50 stands for zero in the data rows.
Here are some points, one per row:
[62,36,42,56,46,31,35,51,54,44,62,11,66,44,68,90,49,36,48,57,52,70,61,60,56,47,71,61,28,53,54,61]
[50,06,43,57,35,77,57,53,59,45,59,55,35,38,54,60,71,83,50,60,56,59,52,67,54,47,36,39,40,45,19,60]
[47,36,48,53,63,61,50,37,49,45,59,28,68,36,22,91,62,34,53,60,39,72,67,56,50,59,44,35,17,58,45,60]
[38,30,48,68,33,49,31,52,56,50,59,73,56,19,47,62,45,37,30,58,46,44,89,55,77,64,24,47,37,68,35,43]
[47,55,36,53,54,45,48,50,56,41,51,22,65,22,61,87,44,41,45,61,64,42,71,51,63,53,51,48,23,63,63,56]
[51,40,60,58,30,34,36,61,68,64,49,40,45,30,32,67,36,53,30,76,43,40,60,64,70,37,40,43,57,43,36,56]
[44,57,79,70,54,67,40,63,64,17,49,63,59,77,50,68,60,33,43,64,48,59,61,71,49,53,51,53,51,50,29,52]
[56,36,63,58,35,53,41,60,60,67,63,23,65,50,61,73,52,61,34,40,49,59,72,68,58,51,54,55,30,58,45,64]
[35,33,38,52,47,59,36,53,38,28,57,30,51,39,51,85,39,20,62,69,22,76,42,60,56,36,37,32,31,54,64,49]
[50,29,58,47,43,66,51,62,58,69,74,49,66,19,77,62,45,53,36,52,46,60,64,74,64,43,68,49,12,67,46,61]
[42,53,51,61,40,58,50,52,73,44,61,47,45,39,41,73,38,64,25,55,45,44,52,61,58,40,50,49,23,46,58,44]
[42,54,44,78,59,74,66,32,43,07,66,45,41,39,50,78,64,56,36,64,50,69,64,61,60,42,38,58,23,55,51,50]
[47,47,46,56,41,56,47,33,50,50,64,38,62,07,43,75,56,18,35,53,52,78,62,55,51,51,62,43,54,58,53,55]
[35,32,54,56,40,44,35,35,53,13,67,35,31,27,61,80,52,45,33,53,49,39,50,60,51,52,50,41,46,63,63,49]
[42,62,78,62,48,75,53,55,39,44,62,46,42,49,57,75,64,40,47,60,48,59,47,64,41,49,44,49,40,55,48,67]
[59,43,50,75,48,45,46,59,46,54,58,49,63,49,62,73,57,49,56,36,47,45,40,61,36,36,63,59,36,56,36,62]
[32,50,40,52,65,38,52,54,39,19,62,48,36,33,63,99,50,42,44,39,64,60,53,50,61,73,26,55,41,51,42,67]
[40,40,43,55,44,73,50,60,49,64,58,37,44,75,68,90,96,29,38,54,49,46,38,54,56,36,21,43,34,67,57,41]
[62,29,59,64,09,55,55,32,49,36,48,55,53,35,42,44,70,60,40,50,42,62,70,72,58,32,57,56,57,69,50,67]
[45,13,32,76,23,73,40,35,45,20,58,58,43,39,59,50,72,62,48,59,42,50,61,78,33,33,55,62,52,62,80,76]
[33,57,43,55,48,70,52,38,41,39,61,58,52,34,59,80,69,41,36,33,58,59,75,52,64,51,35,59,25,53,67,53]
[32,41,50,61,52,65,36,64,59,48,74,62,31,30,36,76,43,54,45,51,71,64,53,68,72,47,63,37,57,63,58,53]
[40,36,49,57,60,68,43,19,66,40,61,48,47,22,26,66,66,68,48,61,82,50,47,68,59,52,36,37,38,50,65,50]
[32,47,31,53,61,71,35,52,53,48,63,14,52,44,43,81,51,48,46,64,48,51,48,62,49,53,52,33,37,47,48,47]
[44,39,49,70,48,49,18,69,33,32,34,33,29,44,57,78,61,60,42,36,46,78,69,64,51,53,00,46,42,59,42,74]
[51,15,31,81,29,41,54,40,49,45,58,46,59,37,48,55,58,95,52,78,36,71,42,60,54,46,58,44,74,68,10,52]
[43,48,59,61,41,49,43,24,65,32,33,66,49,21,34,73,46,32,37,45,60,51,70,60,61,67,52,48,21,67,36,48]
[55,45,36,53,31,42,47,31,25,51,56,38,53,37,46,48,31,09,30,81,54,73,44,67,50,35,67,47,62,70,69,11]
[43,38,46,33,60,66,40,51,54,66,32,23,64,28,66,95,54,52,41,45,45,54,69,80,63,48,41,40,24,75,14,61]
[66,52,36,45,30,22,61,38,41,41,59,41,56,19,56,83,59,10,19,57,51,79,26,56,63,32,54,33,49,53,38,67]
[50,35,54,58,55,70,50,42,45,40,62,67,70,41,52,87,57,63,48,47,70,68,62,57,42,46,45,49,30,61,62,47]
[52,37,65,45,50,36,47,51,51,45,55,35,65,37,61,82,66,23,40,68,34,53,62,64,45,28,40,41,52,55,39,51]
[38,21,33,30,48,44,49,63,65,38,74,34,59,36,47,78,27,61,28,54,30,53,72,49,59,52,43,46,65,57,23,71]
[44,61,59,66,53,70,51,49,48,51,49,55,60,37,59,30,54,12,54,64,29,57,55,52,55,45,45,39,34,52,52,55]
[51,62,51,47,34,32,37,58,53,50,46,46,60,31,49,82,68,42,38,47,70,53,64,72,41,17,81,53,68,59,59,67]
[44,61,49,66,27,47,69,60,40,50,46,45,61,41,73,60,35,43,29,55,46,77,88,48,31,62,28,47,22,61,63,39]
[45,39,57,51,42,65,49,60,48,61,57,45,50,47,47,61,47,49,40,47,76,56,67,55,44,38,38,50,35,62,45,88]
[45,49,83,48,49,56,51,57,41,26,39,51,27,22,67,84,65,57,54,56,49,73,57,43,67,71,39,55,17,50,35,55]
[46,44,60,70,40,61,44,71,61,57,61,48,52,06,28,89,53,55,49,45,59,69,44,59,38,37,32,48,43,65,29,67]
[53,42,46,60,44,58,42,54,62,29,77,59,50,25,50,86,53,55,34,43,68,61,47,62,32,60,45,35,68,51,71,52]
[52,61,50,56,37,38,47,56,56,63,49,40,58,29,39,78,59,61,35,35,54,60,40,82,33,65,62,44,51,52,08,36]
[57,52,42,58,26,79,54,37,43,32,36,47,51,27,65,69,63,54,39,62,42,62,56,50,61,47,32,58,23,72,69,74]
[46,38,68,62,32,64,45,51,35,60,35,44,71,26,53,74,22,37,31,58,45,33,68,60,62,46,54,36,68,62,74,46]
[71,19,47,67,29,52,52,59,66,33,56,44,38,25,42,58,44,38,32,52,49,89,69,74,59,44,51,42,56,58,34,63]
[42,21,61,67,30,53,37,46,56,63,57,20,60,43,66,78,63,57,39,69,50,65,99,52,54,63,33,43,52,55,51,61]
[49,74,60,58,43,73,34,21,51,42,66,59,48,17,59,86,43,58,36,46,56,52,60,70,44,42,33,50,44,29,54,49]
[41,53,56,66,43,44,40,59,62,57,50,57,82,45,64,63,45,65,46,54,68,58,26,70,55,41,55,53,52,46,17,42]
[49,49,48,57,49,76,40,54,41,49,48,27,65,26,46,63,55,47,04,57,53,53,52,63,59,43,58,53,64,61,43,66]
[62,41,47,50,30,56,47,48,38,41,56,32,51,24,56,76,74,06,26,63,44,55,66,68,58,23,53,45,49,56,63,40]
[39,45,46,49,51,79,31,58,80,39,54,42,42,31,44,82,66,57,56,62,64,75,41,79,51,36,49,54,47,68,68,52]
[31,72,79,50,40,61,41,27,45,39,47,65,65,22,41,72,79,67,48,65,49,64,55,64,54,55,49,44,36,60,35,59]
[40,40,35,46,55,64,54,51,60,48,61,36,51,42,59,68,65,30,47,49,41,55,36,44,67,53,33,44,47,54,63,53]
[37,31,41,46,50,53,48,62,67,44,47,42,48,25,37,78,36,58,29,51,65,49,73,55,62,56,54,47,45,57,41,62]
[49,18,40,54,41,74,54,52,66,44,77,58,45,32,27,71,54,37,49,53,62,83,53,67,48,41,58,42,45,61,73,51]
[48,43,59,63,37,73,42,47,41,55,63,47,64,47,23,91,52,17,43,66,41,50,42,60,65,63,49,64,54,50,81,53]
[57,42,37,83,33,58,55,61,68,30,73,25,35,32,60,57,68,38,48,55,36,71,72,57,42,47,47,47,49,50,52,65]
[43,09,55,61,43,69,47,60,55,55,37,45,50,54,65,67,44,41,30,62,42,63,60,58,67,42,21,57,41,56,56,55]
[54,40,39,58,47,75,43,48,68,49,72,44,65,39,41,81,29,37,43,63,53,64,41,65,38,32,38,31,45,60,63,61]
[45,22,66,57,36,62,47,42,51,62,25,39,56,39,50,56,35,43,36,46,32,58,74,54,55,14,49,60,53,54,39,58]
[50,19,00,71,43,34,53,58,40,53,39,45,48,46,70,57,31,52,47,67,49,35,68,65,62,43,77,49,47,59,38,60]
[28,42,89,55,55,43,57,58,52,32,57,35,37,22,43,73,47,39,43,59,74,55,53,54,54,42,49,47,50,54,46,54]
[41,51,67,47,48,70,37,60,39,35,56,43,43,29,53,73,59,48,38,34,52,51,65,55,47,65,37,36,12,56,99,55]
[53,31,39,49,35,73,37,64,62,45,69,43,52,38,42,65,41,41,32,66,61,47,76,63,39,49,49,35,54,47,38,53]
[55,46,41,39,29,62,57,53,49,44,32,48,58,30,32,61,51,51,34,70,36,63,56,57,69,34,75,42,59,51,58,53]
[47,32,50,58,42,63,26,64,42,54,66,33,73,39,51,64,46,45,33,62,44,82,70,66,72,50,50,28,31,48,50,69]
[48,44,45,50,10,65,56,69,42,40,58,57,41,35,50,55,63,63,50,48,38,73,60,63,55,17,54,49,56,58,12,62]
[54,52,75,65,42,73,38,60,59,52,38,58,67,26,58,77,42,64,49,41,52,90,54,76,52,22,51,58,51,61,40,53]
[40,36,47,44,50,55,52,64,62,52,41,44,70,09,51,65,40,41,30,88,48,41,53,68,58,60,55,62,51,64,46,61]
[48,50,53,52,44,80,43,61,55,37,65,38,48,25,62,91,66,46,46,31,56,40,47,52,47,52,38,46,19,62,15,70]
[42,38,37,64,63,35,48,37,39,10,68,42,37,30,56,77,82,99,45,42,46,54,45,57,65,39,42,36,32,63,90,58]
[63,37,57,63,23,51,39,59,45,43,43,41,32,38,45,74,65,53,43,47,49,73,60,62,55,37,41,41,44,58,33,82]
[51,59,70,51,57,54,29,58,59,36,56,47,53,49,59,86,71,24,38,29,48,41,57,48,37,43,92,53,38,65,28,49]
[36,33,72,58,39,62,38,60,67,52,45,89,55,46,51,58,80,72,40,70,43,59,64,72,50,33,75,48,60,60,43,67]
[40,59,63,50,43,61,51,51,53,34,65,02,47,40,52,83,57,35,36,49,52,63,67,51,54,55,46,35,38,58,35,48]
[38,34,51,67,41,54,47,66,54,61,71,59,52,46,43,74,38,46,38,72,41,60,87,61,53,47,54,44,46,48,28,69]
[31,24,60,67,53,66,59,52,47,48,69,37,40,47,46,66,40,86,39,54,40,48,35,76,62,50,46,50,56,61,40,99]
[00,23,48,64,26,51,43,48,57,54,50,37,51,41,52,95,69,27,44,77,47,80,56,64,49,45,78,32,30,32,44,65]
[60,40,50,43,21,34,51,55,63,40,55,41,44,43,53,55,59,47,37,42,46,79,58,62,58,45,28,48,42,60,40,72]
[53,44,52,46,14,43,40,71,41,41,60,40,53,14,48,37,47,48,30,39,46,46,73,57,53,22,37,33,30,62,34,89]
[27,27,49,74,37,69,54,75,52,46,47,50,62,53,68,69,34,35,36,43,53,38,61,66,66,37,25,49,68,58,46,72]
[48,38,44,69,26,58,40,59,41,42,59,42,35,42,34,78,51,70,36,63,60,61,84,57,56,45,55,57,19,53,26,51]
[48,41,41,80,50,70,44,37,67,35,70,60,27,57,35,83,51,68,38,70,60,53,71,56,51,53,30,27,53,61,76,58]
[51,41,54,63,36,51,32,63,55,38,61,48,42,36,36,79,60,92,45,51,46,99,45,63,55,47,60,65,19,60,02,78]
[45,46,74,65,46,80,50,65,48,69,52,51,63,53,61,60,47,57,34,61,31,58,84,61,51,43,23,51,60,59,59,52]
[55,31,53,62,57,69,38,54,50,41,79,55,39,36,49,83,65,59,40,62,61,77,62,62,44,37,52,33,04,55,72,64]
[55,50,60,58,39,60,38,43,61,57,46,51,54,36,51,69,50,80,32,58,46,58,59,75,30,35,84,38,55,58,76,42]
[51,41,46,47,41,62,49,55,38,56,35,33,71,45,71,59,47,44,40,52,40,74,34,51,47,42,47,61,40,42,63,70]
These points spread out most along one direction. How many in every 100 of the points above lie lower along it than each point below? Answers are rounded to whole numbers. More than half of the points above lie lower than the first one.
[62,36,42,56,46,31,35,51,54,44,62,11,66,44,68,90,49,36,48,57,52,70,61,60,56,47,71,61,28,53,54,61] 60
[45,49,83,48,49,56,51,57,41,26,39,51,27,22,67,84,65,57,54,56,49,73,57,43,67,71,39,55,17,50,35,55] 79
[52,61,50,56,37,38,47,56,56,63,49,40,58,29,39,78,59,61,35,35,54,60,40,82,33,65,62,44,51,52,08,36] 15
[51,40,60,58,30,34,36,61,68,64,49,40,45,30,32,67,36,53,30,76,43,40,60,64,70,37,40,43,57,43,36,56] 7
[38,30,48,68,33,49,31,52,56,50,59,73,56,19,47,62,45,37,30,58,46,44,89,55,77,64,24,47,37,68,35,43] 40
[39,45,46,49,51,79,31,58,80,39,54,42,42,31,44,82,66,57,56,62,64,75,41,79,51,36,49,54,47,68,68,52] 72
[71,19,47,67,29,52,52,59,66,33,56,44,38,25,42,58,44,38,32,52,49,89,69,74,59,44,51,42,56,58,34,63] 11
[56,36,63,58,35,53,41,60,60,67,63,23,65,50,61,73,52,61,34,40,49,59,72,68,58,51,54,55,30,58,45,64] 26
[62,41,47,50,30,56,47,48,38,41,56,32,51,24,56,76,74,06,26,63,44,55,66,68,58,23,53,45,49,56,63,40] 71
[46,44,60,70,40,61,44,71,61,57,61,48,52,06,28,89,53,55,49,45,59,69,44,59,38,37,32,48,43,65,29,67] 33
[43,38,46,33,60,66,40,51,54,66,32,23,64,28,66,95,54,52,41,45,45,54,69,80,63,48,41,40,24,75,14,61] 38
[48,44,45,50,10,65,56,69,42,40,58,57,41,35,50,55,63,63,50,48,38,73,60,63,55,17,54,49,56,58,12,62] 1
[50,29,58,47,43,66,51,62,58,69,74,49,66,19,77,62,45,53,36,52,46,60,64,74,64,43,68,49,12,67,46,61] 29
[48,41,41,80,50,70,44,37,67,35,70,60,27,57,35,83,51,68,38,70,60,53,71,56,51,53,30,27,53,61,76,58] 83
